500 stands for zero in the data rows.
Every row has a hidden score. How much higher is the second row's score than the first row's in each pair? 15 means about the same, 30 much higher and 0 much lower. The score is a weighted sum of the row's numbers plus the product of two more (or one squared), each taken from its middle value.
tensor([574, 446, 450, 474, 489, 423, 433, 663, 456, 403])
tensor([594, 488, 426, 538, 465, 417, 582, 692, 395, 504]): 17
tensor([475, 336, 607, 524, 502, 668, 395, 490, 333, 569])
tensor([792, 433, 378, 491, 294, 555, 564, 265, 435, 631]): 28
tensor([731, 597, 299, 637, 307, 695, 687, 282, 462, 675])
tensor([403, 389, 541, 488, 567, 708, 674, 525, 557, 465]): 11
tensor([324, 744, 589, 469, 549, 562, 403, 467, 616, 585])
tensor([541, 410, 759, 498, 498, 610, 348, 501, 337, 599]): 4
tensor([478, 441, 531, 384, 527, 398, 387, 505, 454, 510])
tensor([485, 404, 438, 467, 482, 392, 585, 579, 441, 584]): 14
tensor([383, 483, 406, 517, 543, 364, 430, 550, 531, 359])
tensor([311, 797, 483, 564, 574, 586, 412, 440, 682, 585]): 22
tensor([416, 462, 483, 459, 618, 506, 367, 421, 612, 257])
tensor([565, 437, 510, 481, 467, 300, 612, 545, 340, 557]): 15
tensor([615, 497, 390, 495, 486, 346, 657, 582, 413, 402])
tensor([741, 360, 556, 470, 357, 458, 541, 259, 312, 565]): 19
tensor([410, 497, 578, 526, 546, 684, 638, 636, 534, 363])
tensor([579, 469, 426, 567, 498, 464, 499, 742, 445, 548]): 14
tensor([368, 671, 635, 413, 559, 473, 350, 427, 637, 594])
tensor([461, 530, 473, 528, 574, 567, 415, 654, 701, 309]): 13
tensor([384, 471, 486, 487, 564, 327, 332, 419, 632, 319])
tensor([358, 778, 641, 480, 548, 512, 446, 495, 517, 664]): 19
tensor([650, 404, 463, 480, 450, 411, 507, 549, 308, 488])
tensor([620, 480, 464, 457, 462, 412, 568, 544, 328, 624]): 17
tensor([639, 450, 466, 495, 371, 473, 506, 528, 300, 652])
tensor([379, 597, 638, 438, 578, 522, 267, 436, 658, 477]): 16
tensor([576, 341, 645, 419, 579, 471, 433, 462, 342, 511])
tensor([493, 394, 464, 467, 528, 611, 509, 532, 372, 444]): 23
tensor([422, 499, 756, 387, 566, 571, 476, 340, 627, 336])
tensor([322, 708, 443, 537, 588, 617, 441, 452, 695, 414]): 14
tensor([521, 629, 271, 728, 429, 628, 555, 641, 432, 605])
tensor([344, 640, 560, 474, 547, 575, 317, 408, 725, 447]): 8
tensor([326, 670, 362, 603, 561, 561, 455, 464, 746, 401])
tensor([528, 386, 791, 397, 551, 565, 404, 544, 543, 480]): 8
tensor([530, 456, 398, 505, 463, 395, 616, 576, 373, 495])
tensor([541, 372, 742, 561, 503, 654, 638, 507, 329, 699]): 16
tensor([623, 423, 604, 496, 485, 560, 806, 562, 391, 533])
tensor([482, 438, 444, 444, 534, 273, 489, 514, 473, 408]): 12
tensor([389, 460, 740, 464, 556, 567, 293, 500, 550, 560])
tensor([524, 492, 443, 556, 527, 505, 504, 741, 465, 478]): 21
tensor([315, 650, 602, 510, 562, 480, 277, 421, 687, 437])
tensor([381, 466, 438, 502, 562, 475, 285, 331, 588, 341]): 10
tensor([683, 457, 414, 482, 370, 510, 596, 511, 323, 573])
tensor([395, 726, 501, 561, 569, 599, 243, 533, 689, 504]): 18
tensor([871, 606, 339, 849, 286, 746, 628, 167, 691, 603])
tensor([608, 436, 547, 418, 400, 525, 560, 414, 297, 565]): 8
tensor([394, 583, 441, 530, 572, 446, 339, 565, 743, 416])
tensor([522, 479, 739, 324, 526, 390, 400, 349, 583, 448]): 23
tensor([395, 440, 441, 436, 544, 514, 540, 473, 598, 320])
tensor([674, 581, 367, 527, 351, 362, 588, 532, 344, 577]): 14
tensor([564, 465, 579, 393, 581, 737, 538, 455, 558, 272])
tensor([468, 499, 324, 565, 535, 275, 329, 518, 622, 414]): 14
tensor([347, 492, 556, 412, 580, 433, 462, 484, 666, 465])
tensor([490, 552, 679, 335, 536, 477, 355, 309, 582, 393]): 21
tensor([642, 485, 581, 461, 401, 627, 621, 253, 300, 588])
tensor([612, 371, 798, 616, 500, 607, 606, 652, 335, 548]): 11
tensor([550, 464, 399, 507, 454, 473, 518, 619, 376, 589])
tensor([377, 748, 653, 453, 543, 440, 423, 482, 488, 643]): 18
tensor([392, 555, 416, 550, 568, 674, 458, 559, 654, 301])
tensor([329, 673, 507, 555, 571, 547, 277, 436, 743, 521]): 13
tensor([397, 669, 669, 384, 539, 447, 347, 405, 601, 549])
tensor([680, 515, 321, 526, 357, 568, 656, 380, 364, 619]): 14
tensor([416, 455, 471, 449, 559, 495, 498, 593, 543, 373])
tensor([526, 474, 402, 528, 490, 556, 591, 669, 429, 513]): 17
tensor([367, 564, 573, 537, 554, 586, 198, 507, 656, 499])
tensor([510, 424, 696, 452, 487, 392, 635, 502, 336, 501]): 18
tensor([511, 553, 379, 568, 464, 354, 669, 634, 429, 454])
tensor([387, 497, 487, 446, 567, 329, 357, 428, 598, 369]): 15
tensor([655, 569, 272, 628, 396, 510, 747, 477, 412, 657])
tensor([774, 600, 257, 651, 300, 676, 658, 277, 492, 607]): 18
tensor([575, 378, 650, 548, 494, 556, 756, 611, 375, 602])
tensor([504, 370, 579, 429, 532, 677, 312, 348, 448, 556]): 5
tensor([447, 465, 418, 574, 535, 368, 607, 660, 629, 323])
tensor([497, 458, 544, 433, 492, 328, 381, 285, 379, 411]): 17
tensor([427, 469, 511, 562, 514, 511, 543, 739, 532, 458])
tensor([479, 471, 254, 557, 508, 494, 455, 513, 519, 356]): 23
tensor([318, 503, 498, 476, 568, 557, 581, 468, 621, 337])
tensor([535, 537, 320, 586, 423, 400, 572, 626, 398, 491]): 12
tensor([422, 591, 416, 512, 596, 380, 528, 598, 728, 417])
tensor([390, 714, 591, 387, 544, 427, 474, 448, 531, 590]): 19
tensor([397, 475, 576, 455, 556, 492, 263, 455, 546, 349])
tensor([422, 521, 426, 487, 571, 505, 530, 591, 660, 313]): 20
tensor([493, 468, 500, 515, 505, 316, 771, 570, 459, 465])
tensor([528, 448, 501, 407, 500, 438, 511, 485, 489, 220]): 20
tensor([478, 451, 478, 473, 545, 527, 331, 472, 460, 251])
tensor([490, 476, 375, 502, 462, 419, 576, 581, 406, 453]): 19
tensor([462, 465, 350, 563, 557, 339, 500, 541, 615, 238])
tensor([539, 524, 288, 599, 481, 564, 640, 620, 455, 420]): 19
tensor([668, 562, 372, 563, 315, 619, 645, 471, 364, 717])
tensor([635, 484, 369, 461, 408, 551, 607, 360, 340, 442]): 17
tensor([708, 543, 318, 607, 310, 705, 610, 407, 406, 715])
tensor([885, 586, 363, 830, 285, 699, 581,  99, 690, 541]): 25
tensor([397, 524, 508, 469, 580, 617, 582, 453, 668, 238])
tensor([521, 604, 250, 721, 420, 421, 683, 590, 497, 678]): 9
tensor([576, 422, 504, 473, 404, 410, 638, 560, 346, 580])
tensor([393, 629, 544, 432, 595, 527, 352, 434, 740, 420]): 21
tensor([473, 422, 436, 440, 558, 319, 417, 517, 516, 397])
tensor([412, 558, 421, 492, 595, 326, 353, 449, 731, 422]): 18
tensor([497, 484, 609, 509, 572, 454, 383, 734, 619, 445])
tensor([470, 445, 455, 432, 556, 464, 454, 588, 540, 355]): 17
tensor([497, 472, 413, 597, 515, 618, 453, 711, 463, 418])
tensor([458, 471, 348, 534, 507, 336, 367, 568, 565, 388]): 8
tensor([386, 512, 453, 556, 576, 392, 581, 504, 687, 199])
tensor([597, 429, 448, 483, 450, 494, 569, 515, 315, 655]): 13
tensor([652, 501, 454, 464, 402, 339, 642, 491, 346, 621])
tensor([578, 393, 649, 449, 490, 539, 514, 583, 336, 576]): 13
tensor([437, 389, 476, 427, 604, 579, 550, 284, 451, 471])
tensor([372, 528, 616, 424, 557, 439, 335, 478, 664, 401]): 17
tensor([430, 464, 367, 439, 575, 355, 457, 439, 619, 450])
tensor([514, 490, 384, 583, 480, 448, 636, 702, 491, 408]): 11
tensor([625, 441, 580, 502, 429, 705, 599, 456, 285, 635])
tensor([509, 467, 408, 499, 487, 602, 561, 670, 523, 429]): 12
tensor([468, 479, 415, 539, 547, 473, 441, 657, 558, 294])
tensor([847, 611, 351, 857, 295, 783, 613, 143, 656, 611]): 24
tensor([364, 488, 426, 488, 550, 377, 480, 461, 652, 303])
tensor([582, 469, 406, 515, 441, 412, 624, 568, 331, 479]): 15
tensor([494, 412, 725, 543, 524, 642, 336, 573, 375, 634])
tensor([510, 436, 356, 477, 512, 399, 452, 577, 537, 357]): 19
tensor([619, 393, 627, 532, 500, 596, 582, 654, 341, 631])
tensor([526, 506, 680, 311, 526, 348, 421, 351, 559, 456]): 21
tensor([501, 362, 819, 463, 562, 400, 597, 558, 473, 470])
tensor([440, 380, 643, 496, 547, 814, 352, 413, 507, 504]): 11
tensor([440, 450, 614, 418, 592, 284, 421, 497, 562, 358])
tensor([338, 718, 490, 512, 595, 475, 476, 506, 701, 651]): 20
tensor([380, 425, 509, 462, 548, 619, 574, 565, 517, 550])
tensor([401, 515, 507, 506, 540, 668, 233, 472, 625, 596]): 13
tensor([525, 394, 659, 465, 458, 469, 621, 427, 325, 694])
tensor([525, 525, 654, 344, 535, 487, 279, 310, 575, 450]): 15
tensor([460, 506, 369, 567, 546, 244, 642, 450, 584, 253])
tensor([515, 483, 479, 539, 491, 252, 630, 645, 436, 542]): 8
tensor([521, 446, 348, 523, 510, 385, 707, 565, 488, 433])
tensor([342, 489, 473, 451, 575, 573, 528, 529, 618, 483]): 15
tensor([545, 421, 430, 513, 508, 422, 494, 653, 418, 391])
tensor([839, 495, 326, 550, 275, 607, 567, 381, 435, 631]): 18
tensor([379, 410, 552, 453, 520, 496, 604, 465, 495, 292])
tensor([541, 376, 659, 385, 584, 588, 510, 489, 404, 563]): 9
tensor([398, 698, 643, 390, 537, 405, 432, 426, 513, 614])
tensor([600, 391, 568, 506, 475, 598, 476, 612, 309, 520]): 10
tensor([499, 414, 546, 433, 496, 589, 541, 554, 409, 344])
tensor([669, 438, 469, 568, 475, 563, 499, 690, 350, 613]): 18
tensor([696, 541, 322, 552, 295, 441, 592, 218, 397, 619])
tensor([656, 502, 460, 572, 427, 529, 687, 690, 393, 617]): 4
tensor([570, 476, 445, 543, 467, 396, 591, 681, 411, 364])
tensor([798, 466, 407, 512, 307, 633, 623, 229, 429, 622]): 26
tensor([471, 486, 337, 554, 506, 465, 538, 616, 434, 423])
tensor([726, 506, 355, 478, 362, 539, 492, 360, 336, 565]): 13
tensor([320, 477, 568, 434, 580, 446, 511, 311, 616, 375])
tensor([389, 674, 609, 423, 574, 372, 323, 434, 610, 431]): 13
tensor([558, 447, 539, 490, 518, 719, 422, 646, 477, 361])
tensor([557, 391, 583, 556, 492, 686, 414, 660, 365, 515]): 14
tensor([603, 649, 257, 796, 389, 651, 666, 570, 451, 715])
tensor([573, 460, 463, 496, 484, 545, 758, 621, 451, 530]): 4
tensor([555, 445, 407, 489, 468, 449, 570, 572, 352, 565])
tensor([864, 516, 344, 670, 274, 713, 664, 204, 558, 609]): 24
tensor([378, 500, 552, 507, 550, 361, 326, 613, 610, 538])
tensor([501, 439, 478, 445, 473, 423, 641, 504, 376, 407]): 20
tensor([378, 746, 573, 456, 567, 549, 416, 533, 631, 626])
tensor([340, 771, 486, 574, 574, 596, 394, 541, 706, 564]): 18
tensor([583, 453, 645, 470, 465, 390, 505, 626, 343, 589])
tensor([549, 418, 488, 486, 466, 533, 381, 558, 343, 625]): 14
tensor([850, 511, 368, 588, 276, 614, 639, 181, 522, 639])
tensor([350, 726, 600, 449, 559, 573, 345, 353, 611, 579]): 6
tensor([347, 481, 578, 506, 559, 663, 495, 610, 646, 562])
tensor([463, 467, 530, 516, 446, 431, 504, 680, 409, 462]): 12
tensor([353, 679, 576, 393, 568, 449, 448, 431, 596, 517])
tensor([743, 475, 424, 485, 308, 657, 612, 345, 378, 644]): 18
tensor([505, 449, 440, 495, 545, 516, 316, 585, 522, 301])
tensor([338, 722, 550, 463, 563, 528, 353, 397, 657, 584]): 20
tensor([556, 412, 627, 539, 445, 551, 612, 589, 277, 562])
tensor([680, 481, 414, 479, 363, 580, 734, 285, 391, 565]): 23
tensor([404, 582, 691, 382, 564, 513, 336, 333, 649, 497])
tensor([324, 476, 615, 445, 549, 697, 563, 345, 596, 475]): 16
tensor([634, 483, 393, 502, 456, 396, 699, 579, 393, 492])
tensor([573, 497, 395, 563, 429, 581, 758, 539, 392, 665]): 16
tensor([418, 436, 473, 429, 541, 410, 509, 554, 605, 365])
tensor([321, 759, 634, 484, 570, 508, 527, 453, 618, 671]): 23
tensor([395, 439, 734, 431, 540, 354, 344, 388, 505, 521])
tensor([612, 532, 319, 557, 419, 450, 505, 630, 393, 449]): 16
